Look-ups in named tables: a row name and a column name give one cell, copied from the table.

keronu.tsv
	darudam	sifif	topib	fadezul	bagufat	mobevuv
mekif	152	117	58	154	125	111
bub	112	61	186	96	122	51
dakazim	131	169	139	193	127	80
tisalez	206	171	95	126	178	102
nanibi	164	122	190	104	88	156
lonas	180	118	117	119	157	139
tadebu	187	204	90	124	140	112
fam	60	118	163	81	127	99
putuno	78	198	178	152	102	74

tadebu, darudam: 187
lonas, fadezul: 119
tadebu, topib: 90
putuno, mobevuv: 74
bub, bagufat: 122
nanibi, topib: 190
nanibi, mobevuv: 156
dakazim, darudam: 131
bub, sifif: 61
mekif, sifif: 117
mekif, topib: 58
bub, fadezul: 96
lonas, darudam: 180
nanibi, bagufat: 88
dakazim, bagufat: 127

legure =
columns: fas, funevup, bem
loro: [210, 210, 14]
ledo: [179, 180, 46]
mozod: [73, 74, 155]
belavad: [88, 89, 140]
logas: [43, 43, 186]
rano: [27, 28, 202]
rad: [149, 150, 77]
gat: [179, 180, 45]
kopotig: [43, 43, 186]

bem of rad = 77
bem of rano = 202
funevup of ledo = 180
bem of gat = 45
bem of logas = 186
funevup of gat = 180
bem of kopotig = 186
fas of ledo = 179
fas of kopotig = 43
Row with the largest fas: loro

sus
         zof  mimefa
zav      271     433
sinu     422     427
nipa     542     284
sutez    486     544
bulem    152     340
mapilo   409     425
belunos  707     486
zesus    816     583
sedokav  457     571
gomem    430     399
fiv      242     354
talu     200     330

zof of gomem: 430
zof of mapilo: 409
zof of sutez: 486
mimefa of sutez: 544
mimefa of belunos: 486
zof of belunos: 707
zof of sinu: 422
mimefa of gomem: 399
zof of sedokav: 457
mimefa of sedokav: 571
mimefa of sinu: 427
mimefa of fiv: 354
zof of zesus: 816
mimefa of mapilo: 425
zof of fiv: 242
mimefa of talu: 330
mimefa of nipa: 284
zof of bulem: 152
mimefa of zesus: 583
Which row has the largest mimefa? zesus

toveri:
cols = zuri, lidiz, dur
nul: [78.0, 80.2, 57.4]
govud: [88.3, 50.6, 55.9]
fom: [96.7, -53.6, 48.2]

fom, lidiz: -53.6
nul, zuri: 78.0
fom, zuri: 96.7
nul, dur: 57.4
fom, dur: 48.2
govud, lidiz: 50.6
govud, zuri: 88.3
govud, dur: 55.9
nul, lidiz: 80.2

pef =
fields: serove, desa, rabavo
kavo: [7164, 3167, 7509]
nuka: [7319, 3252, 7720]
vesebik: [8718, 4339, 9071]
pota: [5941, 2217, 6239]

What is the serove of pota in pef?
5941
What is the rabavo of vesebik in pef?
9071
What is the desa of vesebik in pef?
4339
What is the rabavo of kavo in pef?
7509
What is the serove of nuka in pef?
7319
What is the serove of kavo in pef?
7164
What is the desa of pota in pef?
2217
What is the serove of vesebik in pef?
8718
What is the desa of nuka in pef?
3252
What is the rabavo of nuka in pef?
7720
What is the desa of kavo in pef?
3167
What is the rabavo of pota in pef?
6239
Row with the largest serove: vesebik

Table kagedi
fields: faloti, suli, bogo, kotofos, zokap
zit: [44.21, -21.28, -51.42, -7.44, 49.95]
vodakup: [78.66, 29.23, -43.75, -60.85, -1.91]
vasegok: [-22.98, -45.13, -7.44, 43.11, 49.46]
lak: [-44.03, -28.29, 15.74, 49.06, 30.91]
pak: [-24.65, 25.04, 50.90, 36.58, 1.46]
zan: [8.06, 67.45, 69.85, 7.69, -51.81]
talel: [26.79, 61.45, 23.44, -2.17, 3.42]

What is the faloti of vodakup in kagedi? 78.66
What is the faloti of talel in kagedi? 26.79
What is the bogo of lak in kagedi? 15.74
What is the suli of talel in kagedi? 61.45
What is the bogo of zan in kagedi? 69.85
What is the zokap of vasegok in kagedi? 49.46
What is the suli of zan in kagedi? 67.45
What is the suli of lak in kagedi? -28.29
What is the zokap of talel in kagedi? 3.42
What is the suli of vasegok in kagedi? -45.13
What is the kotofos of vodakup in kagedi? -60.85
Row with the largest kotofos: lak

tepomuz
columns: siluvuf, vizigik, navoder, givi, riposup, vofu, katof, rado
biz: [670, 312, 362, 306, 322, 303, 692, 654]
sev: [891, 58, 164, 44, 95, 30, 941, 864]
talam: [478, 532, 520, 532, 536, 527, 473, 485]
vifi: [670, 312, 362, 306, 322, 303, 692, 654]
gerilil: [407, 614, 584, 614, 606, 607, 388, 414]
firabi: [846, 109, 203, 96, 142, 84, 891, 823]
nisobas: [580, 415, 434, 412, 425, 408, 590, 577]
sali: [581, 414, 440, 411, 414, 411, 593, 571]
dede: [757, 211, 279, 202, 239, 191, 790, 742]
sir: [479, 531, 526, 531, 526, 531, 475, 479]
nomete: [715, 261, 325, 253, 272, 249, 743, 693]
kosebef: [408, 613, 592, 613, 593, 612, 390, 406]

navoder of nisobas = 434
navoder of kosebef = 592
riposup of vifi = 322
vizigik of kosebef = 613
katof of talam = 473
vofu of biz = 303
givi of kosebef = 613
riposup of sev = 95
vizigik of talam = 532
katof of kosebef = 390
siluvuf of firabi = 846
navoder of sali = 440
navoder of sir = 526
rado of sir = 479
Row with the largest siluvuf: sev

mituz.tsv
	dap	zogam	bupobof	vosom	limu
motogu	-0.3	-0.2	0.2	-0.7	0.1
lelek	-0.2	-0.3	0.3	-0.3	-0.6
tufute	-0.3	-0.2	0.0	-0.8	0.5
nafu	-0.1	-0.2	-0.4	0.4	-0.8
zud	-0.2	0.0	-0.7	-0.3	0.6
giz	-0.1	0.0	-0.9	0.0	0.5
fodov	-0.1	-0.2	-0.4	0.3	-0.7
lilogin	-0.2	-0.1	-0.2	-0.7	0.6
tif	-0.1	-0.2	-0.5	0.4	-0.6
kuno	-0.1	-0.2	-0.4	0.3	-0.7

What is the zogam of lelek in mituz?
-0.3
What is the zogam of nafu in mituz?
-0.2
What is the vosom of tufute in mituz?
-0.8
What is the zogam of lilogin in mituz?
-0.1
What is the dap of motogu in mituz?
-0.3
What is the bupobof of giz in mituz?
-0.9

Table koga
         nazeni  rom  nada  fifomop  pofa  konabav  ruvefas
fuf          32  190   184       31    36       38      178
gozo         46  167   174       47    38       42      182
dibepe       33  178   179       50    34       37      178
mipituv     167   49    45      183   196      182       27
bapovum     177   33    47      179   181      185       42

rom of fuf is 190
nazeni of bapovum is 177
rom of gozo is 167
fifomop of dibepe is 50
ruvefas of bapovum is 42
konabav of gozo is 42
rom of dibepe is 178
nazeni of mipituv is 167
konabav of bapovum is 185
konabav of dibepe is 37
pofa of dibepe is 34
pofa of fuf is 36
nada of fuf is 184
nada of gozo is 174
pofa of mipituv is 196
konabav of fuf is 38

